In the data rows, 128 means zero.
Every row has a hidden score from 0 to 15. What is each row's score? 7 is about the middle.
array([102, 162, 108, 125, 133, 137, 105, 168]) 12
array([154, 145, 172, 114, 95, 160, 107, 156]) 13
array([99, 140, 153, 169, 104, 139, 48, 169]) 15
array([58, 116, 92, 194, 185, 73, 127, 125]) 7
array([210, 205, 197, 32, 76, 188, 159, 96]) 8
array([133, 119, 93, 106, 125, 141, 150, 133]) 4
array([157, 90, 75, 121, 142, 101, 183, 79]) 0
array([169, 90, 136, 118, 127, 131, 180, 114]) 2
array([114, 182, 191, 54, 121, 156, 125, 121]) 11
array([39, 184, 160, 187, 198, 114, 46, 163]) 15
array([162, 120, 184, 73, 124, 173, 104, 160]) 11
array([98, 126, 72, 161, 161, 151, 108, 79]) 2
array([110, 117, 157, 142, 164, 77, 127, 129]) 10
array([126, 108, 97, 180, 144, 121, 105, 127]) 7
array([59, 115, 93, 179, 82, 100, 77, 127]) 10
array([121, 112, 91, 148, 76, 120, 143, 94]) 3
array([150, 186, 164, 84, 163, 180, 141, 147]) 10
array([122, 132, 97, 170, 136, 75, 67, 133]) 12
array([127, 88, 86, 181, 126, 125, 124, 115]) 4
array([128, 176, 90, 145, 113, 152, 92, 142]) 11
array([174, 24, 143, 93, 147, 119, 162, 137]) 1
array([195, 158, 180, 77, 92, 191, 168, 110]) 6
array([133, 67, 78, 144, 89, 125, 133, 142]) 4
array([164, 125, 149, 69, 105, 162, 180, 158]) 6
array([97, 117, 111, 93, 79, 201, 149, 137]) 4
array([138, 93, 126, 116, 94, 145, 153, 126]) 4
array([131, 93, 68, 139, 171, 139, 153, 67]) 0
array([117, 125, 70, 146, 157, 119, 182, 138]) 3
array([83, 123, 56, 136, 124, 109, 100, 80]) 2
array([124, 79, 102, 150, 114, 92, 148, 198]) 9
array([179, 142, 135, 81, 44, 185, 172, 137]) 6
array([174, 130, 172, 37, 60, 167, 139, 110]) 6
array([110, 207, 160, 183, 124, 110, 42, 159]) 15
array([105, 96, 110, 109, 76, 114, 141, 112]) 4
array([127, 174, 184, 104, 172, 136, 114, 135]) 13
array([130, 129, 137, 108, 157, 103, 117, 108]) 7
array([168, 97, 57, 170, 186, 82, 65, 127]) 7
array([149, 106, 146, 140, 72, 140, 189, 149]) 7
array([55, 66, 55, 178, 151, 82, 63, 129]) 6
array([103, 113, 97, 139, 161, 112, 117, 109]) 5
array([72, 96, 120, 155, 125, 102, 143, 80]) 3
array([140, 108, 119, 142, 121, 165, 164, 101]) 2
array([96, 124, 68, 174, 171, 97, 106, 121]) 6
array([159, 138, 62, 89, 85, 149, 165, 57]) 0
array([109, 155, 70, 165, 107, 54, 78, 101]) 9
array([87, 160, 129, 149, 119, 109, 149, 86]) 6
array([159, 132, 124, 100, 157, 139, 150, 128]) 5
array([111, 152, 107, 120, 179, 105, 180, 98]) 3
array([64, 110, 114, 196, 127, 74, 84, 121]) 11
array([116, 148, 102, 150, 210, 115, 91, 105]) 7
array([79, 128, 56, 224, 115, 105, 122, 124]) 7
array([140, 167, 181, 140, 114, 156, 109, 150]) 15
array([70, 118, 143, 143, 125, 105, 87, 117]) 10
array([159, 144, 145, 81, 142, 170, 123, 115]) 6
array([134, 163, 165, 140, 171, 113, 112, 146]) 13
array([68, 98, 52, 214, 164, 66, 100, 125]) 6
array([125, 140, 134, 120, 121, 78, 101, 111]) 10
array([148, 101, 190, 157, 154, 97, 180, 153]) 9
array([119, 92, 137, 139, 97, 99, 104, 119]) 8
array([99, 133, 119, 158, 196, 118, 128, 104]) 6
array([66, 120, 136, 146, 175, 75, 81, 136]) 11
array([119, 144, 126, 150, 124, 134, 135, 102]) 7
array([148, 150, 115, 76, 129, 209, 87, 132]) 7
array([65, 86, 117, 235, 137, 59, 27, 147]) 15
array([93, 83, 101, 162, 122, 105, 157, 136]) 4
array([124, 103, 93, 105, 132, 107, 176, 121]) 1
array([111, 68, 118, 144, 170, 176, 96, 147]) 6
array([208, 92, 166, 89, 39, 156, 156, 180]) 9
array([111, 128, 167, 110, 124, 138, 107, 126]) 10
array([132, 127, 103, 130, 141, 99, 181, 97]) 2
array([142, 155, 132, 72, 96, 200, 153, 149]) 7
array([166, 191, 234, 85, 138, 131, 164, 172]) 15
array([121, 127, 160, 119, 137, 118, 151, 125]) 8
array([131, 108, 108, 149, 56, 107, 115, 141]) 9
array([146, 120, 151, 164, 154, 116, 126, 175]) 13
array([152, 170, 137, 47, 189, 159, 189, 127]) 3
array([135, 104, 64, 132, 150, 120, 167, 118]) 0
array([147, 137, 149, 91, 99, 180, 127, 134]) 8
array([90, 117, 117, 176, 96, 100, 81, 129]) 11
array([209, 158, 188, 108, 172, 166, 150, 176]) 13
array([136, 141, 145, 114, 107, 145, 113, 130]) 10
array([96, 115, 91, 138, 152, 79, 93, 109]) 6
array([92, 113, 153, 162, 98, 92, 86, 148]) 14
array([48, 136, 125, 213, 155, 70, 123, 121]) 11
array([144, 145, 213, 124, 112, 166, 116, 168]) 15
array([138, 149, 125, 89, 161, 149, 120, 128]) 7
array([129, 140, 139, 97, 84, 170, 105, 136]) 9
array([95, 129, 134, 138, 118, 111, 113, 110]) 8
array([189, 178, 145, 87, 103, 169, 158, 133]) 8
array([125, 104, 81, 175, 100, 84, 115, 106]) 5
array([124, 97, 128, 147, 129, 125, 153, 123]) 5
array([100, 156, 99, 135, 112, 99, 114, 138]) 10
array([78, 149, 125, 173, 124, 118, 102, 82]) 8
array([230, 80, 121, 66, 83, 132, 198, 111]) 0
array([182, 129, 154, 68, 103, 193, 173, 144]) 5
array([59, 160, 179, 172, 114, 68, 92, 127]) 15
array([65, 117, 56, 202, 141, 54, 71, 113]) 8
array([140, 86, 102, 131, 150, 87, 108, 79]) 2
